In the data rows, 128 means zero.
Here are some points, one per row:
[ 94 171 102 139 152 172 111 134 132 165 101 166  93 121 160  80 136  73
 157 164 153  83 157  69  80 152 134 133  90 131 124 143  68 129 169 209
 187  80 139 142 139 137 102 166 122 102 100 116]
[102 158  88 156 142 182  98 143 116 170 103 166  99 118 173  90 127  81
 161 182 159  91 154  79  99 153 135 140 110 134 121 132  62 153 180 198
 169  88 147 154 117 135 100 174 123 108 105 122]
[ 91 157  98 139 136 187 105 132 123 165 100 153 109 125 171  65 155  70
 160 187 160  97 158  67  88 160 134 141 112 135 108 136  80 147 178 179
 158  85 163 138 117 134  95 167 129  98 111 120]
[ 90 161  85 140 136 174  87 136 116 144 105 147 117 134 157  82 132  94
 159 177 172 112 167  83  83 165 147 138 120 159  99 135  88 167 176 167
 171  93 159 138 113 144 106 174 123 104 101  89]
[104 144  87 141 137 176 113 152 128 145 104 126 115 130 171  85 114  89
 160 173 165 100 171  80  97 161 138 144 107 154  98 140  97 166 172 148
 158  70 158 144 107 145 109 165 118  94 100  97]
[104 132  84 137 122 160 109 132 142 143 113 107 101 140 179  77 119  86
 148 156 172 107 151  79  97 150 144 163  96 157 108 152 109 163 164 143
 164  94 154 156  97 148 111 167 117  86 103 113]
[ 89 118  69 131 130 175 115 133 141 139 115 109 119 150 169  82 109 108
 157 152 155 113 147 105  83 149 160 155  91 157 116 141 109 168 159 122
 161  81 171 164  90 164 111 139 115 104 108  91]
[ 99 102  76 137 123 156 122 129 141 130 117 120 110 157 161  82 106 110
 148 174 157 112 146 123  87 149 152 184  84 168 120 154 117 174 165 123
 159  92 156 151  90 163 138 133 116 107  94  95]
[ 86  80  83 131 120 158 140 125 148 125 112  97 117 150 156  86 104 117
 154 168 149 116 129 116  71 148 147 183  90 154 122 154 113 164 157 114
 148  85 153 158  76 183 149 138 105 107 116 108]
[ 77  59  83 144 132 161 150 127 143 128 115 101 115 159 141 100  94 112
 147 147 151 104 125 126  88 141 154 199  96 150 130 159 117 183 155 108
 149  85 166 156  80 176 145 124 106 108 120  99]
[ 82  88 100 116 123 138 119  97 157 133 143  62 109 114 141 122  88  96
 175 139 158 155 135 151 129 176 132 153 108 186  85 170  87 189 134 117
 139 115 121 105 100 123 136 105 125 121 155 101]
[ 74  77 101 110 120 130 126  92 164 120 141  71 126 122 142 122  93  78
 178 121 160 154 134 162 134 164 117 154 115 183  90 164  69 177 124 128
 140 113 126 135 103 140 144  97 122 117 164  93]
[ 70  71  97 118 125 134 128  98 150 121 135  84 117 139 139 132  99  85
 168 141 164 145 144 163 137 175 100 150 114 177 113 171  81 183 124 128
 143 123 128 127 109 154 147  71 124 111 171  96]
[ 77  61  92 104 131 134 141  82 151 124 137  94 111 112 134 132  91  80
 167 136 160 153 136 162 153 172  86 160 101 163 121 167  80 184 126 136
 142 114 100 135 110 179 158  98 110 111 185  90]
[117  66 126  56 114 102  80 151 127 190 106 108 110 144 112 139 130 103
 203 123 175 105 131 159 131 152 185 167  92 147  95 171 112 155 115  51
 169  98 105 154 110 170 137  70  86  96 182 132]
[ 92  62 131  75 112  93  74 135 116 186  83 112 131 139 127 157 133 108
 212 117 182 124 122 145 159 145 177 165  76 131 117 172 110 158 126  64
 173 101  83 157 117 181 131  77  86  88 168 115]
[145  71 107 154 116  71 120 194 122 100 158 129  96 130 204 108 153 126
 132  80 168 178  88 137 129 161 170 120 139 130  56 143 170  92 159 100
  90 105  96  97 197 131  83  90  21 201 201 120]
[161  83 118 143 110  94 138 212 108  92 143 140 128 126 181 120 150 137
 125  93 163 172  86 123 126 181 168 132 137 122  66 137 149  87 151 119
 101 106  64 122 190 124  73  83  34 188 202 123]
[143 115 129 129  90 107 136 207  95  90 122 155 133 128 140 122 154 139
 139  88 141 173  87 112 147 165 158 141 120 116  73 148 157 110 173 159
 104 121  76 133 184 102  73  78  12 163 196 129]
[147 140 147 125  99 102 161 189  78  90 114 170 161 129 115 127 137 146
 139 100 117 169  80 115 120 186 155 168 130  94  85 161 151 124 176 155
 117 131  62 150 182  84  66  82  41 132 195 133]
[153 170 150 151  79 110 167 167  95  93  99 182 164 118 111 125 145 145
 150 100 120 170  93 121 135 173 175 155 153  73 106 158 163 105 167 123
 125 138  61 170 181  88  82  97  43 113 176 129]
[166 160 142 159  71 108 196 144  73  87  79 179 171 137 106 108 142 147
 151  86 109 166  91 108 131 150 192 133 161  80 115 134 157  98 166  96
 122 132  60 168 173  67  86 103  68  96 188 116]
[168 150 122 162 112 131 176 155  84  64 156 135 180  72 106 115 109 143
 139 116  90 166  91 104 142  99 129 124 142 103 103 141 169 113 182  94
 183 179  91 177 151  89 161  73 109  98 163  94]
[161 164 130 174 104 138 176 137  86  73 163 143 189  91  94 109 125 142
 141 113 104 181  75 108 142  99 128 113 135  77  97 148 167 100 171  95
 174 166 102 178 140  97 167  79 110  99 160  91]
[159 167 133 177 106 129 168 162  88  74 165 151 178  77 101 128 131 143
 121 103  97 165  79 104 141 112 138 124 124  78 108 134 155 113 185  99
 170 174 114 170 148  92 170  77 132  76 162  84]
[150 157 137 174  94 143 171 160  83 101 180 160 170  73  87 116 128 152
 133 115  81 184  86 102 147 112 120 109 126  94 104 150 174 105 166  97
 172 172 129 166 153  96 166  94 112  81 165  96]
[140 156 130 176 108 122 180 170  88  93 188 177 174  77  77 121 129 132
 131 123  81 161  83 107 154 112 129 117 114 102 113 159 174 100 162  96
 162 179 131 176 151  80 164 112 128  83 157  84]
[146 158 148 168  99 131 158 174  79  95 204 167 155  80  74 118 121 140
 117 114  75 173  91  99 143 125 115 110 118  78 111 150 153  92 166  87
 172 158 153 163 164  74 179 102 111  80 153  91]
[148 164 137 165  90 126 164 179  89  90 188 172 174  69  83 126 111 140
  99 123  65 167  88 105 149 114 119 111 106  85 100 166 154  97 153  94
 162 162 167 166 170  80 177 103 135  75 159 104]
[153 163 135 179 103 131 178 171 103 115 197 174 167  90  69 120 123 158
  97 125  83 167  97 107 147 121 113  98  88  80  95 155 159  87 155  79
 178 157 149 152 169  77 169 112 125  68 153  94]
[144 156 155 183  99 135 181 166  91 102 197 178 180  77  74 112 124 142
 105 109  77 149 100  99 151 126 129 109  95  96  88 157 166  89 142  87
 168 153 164 160 181  71 186 111 146  79 151 104]
[118  91 158  97 174  96 104 109 151 138 151 177 123 121 147 139 190 179
  84 113 116 112 137 106 138  86  68  79 151 109 142 112 115 204  76 139
 103 124 143 132 140 127 112 167 148 169 105 132]
[116 105 153 101 183 112  95 103 142 139 152 170 118 123 153 128 182 184
  78 105 111  94 122 131 142  86  62  75 148 106 132 114 115 203  83 144
 104 124 118 116 154 126 109 170 153 153 104 128]
[127 111 160 110 173 113  96  98 155 141 153 149 110 113 145 147 188 188
  79 117 108  87 122 117 128  85  56  88 148 116 127 122 118 186  82 139
 109 116 125 133 161 127 102 167 150 160 104 125]
[112 101 148 110 186 111 102 100 151 153 148 144 110 113 141 141 186 184
  84 112 106  92 141 119 136  79  65  90 152 102 129 121 119 174  87 148
 108 117 133 125 150 100 110 165 150 173 114 137]
[129 117 162 107 180 115  92  91 155 135 145 156 118 113 140 148 188 186
  82 121 121 104 131 117 144  79  75 101 143 119 129 110 123 180  73 146
 115 123 141 132 150 120 126 169 143 170 107 150]
[130 115 150  98 173 106  92  95 150 141 133 151 112 121 133 140 182 177
  73 121 113  94 121 132 142  92  77  81 140 107 141 107 124 173  74 143
 124 121 135 126 161 112 127 160 151 168 107 144]
[128 112 167 102 174  94  82  91 147 155 129 143 125 118 122 142 175 179
  77 112 111 103 135 126 148 104  78  76 145 121 159 100 131 157 104 146
 107 126 141 135 143 116 127 161 154 160 107 151]
[145 111 150 104 172  86  81  88 152 150 128 140 122 111 104 142 162 171
  87 119 104 106 124 113 159  91  93  98 163 111 150 107 132 130  77 146
 113 118 139 125 137 138 134 160 153 160  94 155]
[133 121 146  91 159 105  83 104 157 142 122 140 142 132  96 153 154 149
  92 121 106  99 125 121 162 101 107  74 158 118 155  88 155 114  89 137
 101 114 122 124 133 138 148 143 160 167  83 156]
[159 105 145  96 160 116  79  89 134 134 107 132 130 145  79 164 145 165
  95 122 117 104 134 128 168  95 111  90 158 109 146  82 151  98 103 124
 106 148 133 114 124 147 147 155 163 149  96 149]
[149  96 136  96 153 110  86 103 132 144  97 119 133 150  88 165 161 150
 105 127 104 125 136 129 156 105 112  97 166 117 157  78 153  89 106 125
 126 159 120 117 131 147 157 137 166 141  78 168]
[168 105 146 103 161 123  90 105 131 128  95 122 123 157  79 161 142 159
 118 116 106 107 147 124 173 120 124  94 160 114 157  90 163  86 109 108
 112 169 116 112 118 162 159 124 168 150  80 172]
[180  95 138 102 150 104  91 114 131 125  86 117 142 166  80 173 143 147
 134 113 108  97 137 138 145 108 104 105 169 119 155  81 164  77 117 119
 126 163 118 114 119 141 159 147 168 145  87 176]
[178  98 141  96 152 121  87 117 152 124  80 116 133 169  92 152 129 143
 135 121 109 102 133 131 160 114 107 101 173 124 163  84 162  86 126 106
 114 176 114 111 127 142 162 124 167 143  79 180]
[168  94 141 100 143 121  89 111 127 127  71 112 138 154  94 173 128 133
 131 122 116 114 142 131 145 114  97  94 173 120 154  83 178  87 128 114
 135 178 113 103 114 142 138 131 172 157  87 183]
[178  93 127  93 148 118  90 105 121 113  65 115 141 150  88 156 124 134
 131 110 112  95 121 138 142 122 105  90 156 124 144  88 159  91 120 108
 126 197 122 107 107 139 136 130 163 162  80 192]
[176 101 136 109 148 110  85 117 134 119  64 110 130 147  93 159 129 133
 127 123 122  89 129 164 139 131  99  88 159 121 122  71 177  83 116 115
 121 181 130 104  98 128 138 119 161 154  71 189]
[171  80 214 119 126  93 144  84 164  48 178 131 102 163 121 182  81 114
 160 155 143 124 143 158 120 139 166  88 146 110 169  73 164  81 123 248
  93 156 126  95 118 159  52 102 128 116  82 140]
[154 151 150  75 107 125 157  66 140 125 107 129 116 153 173 179 101 130
  98  91 112 113 129 156 171 197 119 141 188 157 166  83 131  88 118 193
  65 151 109  73 115 128  86 116 115 143 122 151]
[151 164 154  82 120 128 169  93 142 106  99 117 107 150 180 175 110 116
 101  98 100 131 134 173 170 196 128 127 184 141 169 102 121  89  93 182
  78 162 116  85 105 133  79 137 127 153 133 159]
[148 183 148  90 115 109 177  99 142 112  98  98 106 158 171 173 116 131
 120  96 124 139 119 186 162 187 122 137 178 144 153  93 122  88  91 178
  71 142 135  75 114 115  82 144 136 160 119 156]
[142 189 150  99 119 121 177 102 158 122  97 107  92 150 169 172  96 124
 107  90 123 153 123 199 141 169 128 130 174 165 130  82 112  88  97 154
  51 145 134  88 110 101  75 152 136 164 117 172]
[148 207 154  99 120 118 206 104 161 120 101  78  89 146 152 176 126 119
 112 100 108 150 135 176 128 168 135 141 162 160 119  93 115  96  89 128
  54 141 153  62  98 104  62 159 132 163 117 186]
[ 83 149 147 143  85 109 163 134 135 146 123  81 124 125  91 110  69 112
 130 133 192 124 176 187 125  57 123 188 117 149 202 117  82  93  78 127
 119 110 129  71  89 171 161 107 166 145 147 133]
[ 77 156 124 155  96 127 155 137 141 159 170  81 120 134 123 113  77 101
 135 151 152 124 162 193 117  65 128 169 104 161 187 123  92 125  84 106
 113  92 116  58  93 155 145 117 176 132 154 151]
[ 65 187 125 150  94 124 146 122 142 172 181  60 114 140 131 108  67 106
 119 162 161 131 166 177 104  67 150 141 106 159 160 136  82 142  95 104
 109 112 127  81  96 138 150 135 169 139 156 141]
[ 81 196 133 168 100 137 125 136 161 168 167  65 113 142 149 120  86  88
 133 154 125 143 156 171 107  69 162 146  93 170 144 138  71 145  92 106
 112 104 128  62 103 124 145 137 185 147 147 131]
[100 135 105 180 129 187 143 134 103 181 130  95 113 144 127  96 119  94
  95 159 137 113 160 135  28  80 180 165  71 149 187 141 124 136  92 109
  84 110 169 122  90 142 164 172 161 121  85 122]
[139 165  93 173 126 188 123 147 122 180 128  91 124 135 144 107 122 100
 106 178 139 113 176 124  36  71 177 163  64 138 190 148 121 134  93 122
  92  92 184 128 104 133 145 172 170 131  91 106]
[124 191  86 170 147 173 110 129 114 175 120 124 121 139 145 109 121  92
 105 200 138 113 171  87  51  84 170 161  69 152 184 137 111 115  91 132
  85  86 174 116  97 126 152 169 161 121  91 100]
Along one direction, these points spread out more than along any other. Take the direction at right angles to it along which they spread out most. Go by this last direction. For each point below, how far along it does it lie, from 0 to 99? The average is 50, and the first point in the table lies past the average. One standard deviation of the points above along it is 16.
[104 144  87 141 137 176 113 152 128 145 104 126 115 130 171  85 114  89
 160 173 165 100 171  80  97 161 138 144 107 154  98 140  97 166 172 148
 158  70 158 144 107 145 109 165 118  94 100  97] 74
[117  66 126  56 114 102  80 151 127 190 106 108 110 144 112 139 130 103
 203 123 175 105 131 159 131 152 185 167  92 147  95 171 112 155 115  51
 169  98 105 154 110 170 137  70  86  96 182 132] 66
[147 140 147 125  99 102 161 189  78  90 114 170 161 129 115 127 137 146
 139 100 117 169  80 115 120 186 155 168 130  94  85 161 151 124 176 155
 117 131  62 150 182  84  66  82  41 132 195 133] 51
[124 191  86 170 147 173 110 129 114 175 120 124 121 139 145 109 121  92
 105 200 138 113 171  87  51  84 170 161  69 152 184 137 111 115  91 132
  85  86 174 116  97 126 152 169 161 121  91 100] 65
[128 112 167 102 174  94  82  91 147 155 129 143 125 118 122 142 175 179
  77 112 111 103 135 126 148 104  78  76 145 121 159 100 131 157 104 146
 107 126 141 135 143 116 127 161 154 160 107 151] 31
[142 189 150  99 119 121 177 102 158 122  97 107  92 150 169 172  96 124
 107  90 123 153 123 199 141 169 128 130 174 165 130  82 112  88  97 154
  51 145 134  88 110 101  75 152 136 164 117 172] 37
[168 150 122 162 112 131 176 155  84  64 156 135 180  72 106 115 109 143
 139 116  90 166  91 104 142  99 129 124 142 103 103 141 169 113 182  94
 183 179  91 177 151  89 161  73 109  98 163  94] 49
[133 121 146  91 159 105  83 104 157 142 122 140 142 132  96 153 154 149
  92 121 106  99 125 121 162 101 107  74 158 118 155  88 155 114  89 137
 101 114 122 124 133 138 148 143 160 167  83 156] 30
[153 163 135 179 103 131 178 171 103 115 197 174 167  90  69 120 123 158
  97 125  83 167  97 107 147 121 113  98  88  80  95 155 159  87 155  79
 178 157 149 152 169  77 169 112 125  68 153  94] 48
[ 90 161  85 140 136 174  87 136 116 144 105 147 117 134 157  82 132  94
 159 177 172 112 167  83  83 165 147 138 120 159  99 135  88 167 176 167
 171  93 159 138 113 144 106 174 123 104 101  89] 73
[130 115 150  98 173 106  92  95 150 141 133 151 112 121 133 140 182 177
  73 121 113  94 121 132 142  92  77  81 140 107 141 107 124 173  74 143
 124 121 135 126 161 112 127 160 151 168 107 144] 32
[168 105 146 103 161 123  90 105 131 128  95 122 123 157  79 161 142 159
 118 116 106 107 147 124 173 120 124  94 160 114 157  90 163  86 109 108
 112 169 116 112 118 162 159 124 168 150  80 172] 29
[116 105 153 101 183 112  95 103 142 139 152 170 118 123 153 128 182 184
  78 105 111  94 122 131 142  86  62  75 148 106 132 114 115 203  83 144
 104 124 118 116 154 126 109 170 153 153 104 128] 34
[143 115 129 129  90 107 136 207  95  90 122 155 133 128 140 122 154 139
 139  88 141 173  87 112 147 165 158 141 120 116  73 148 157 110 173 159
 104 121  76 133 184 102  73  78  12 163 196 129] 51
[ 65 187 125 150  94 124 146 122 142 172 181  60 114 140 131 108  67 106
 119 162 161 131 166 177 104  67 150 141 106 159 160 136  82 142  95 104
 109 112 127  81  96 138 150 135 169 139 156 141] 61
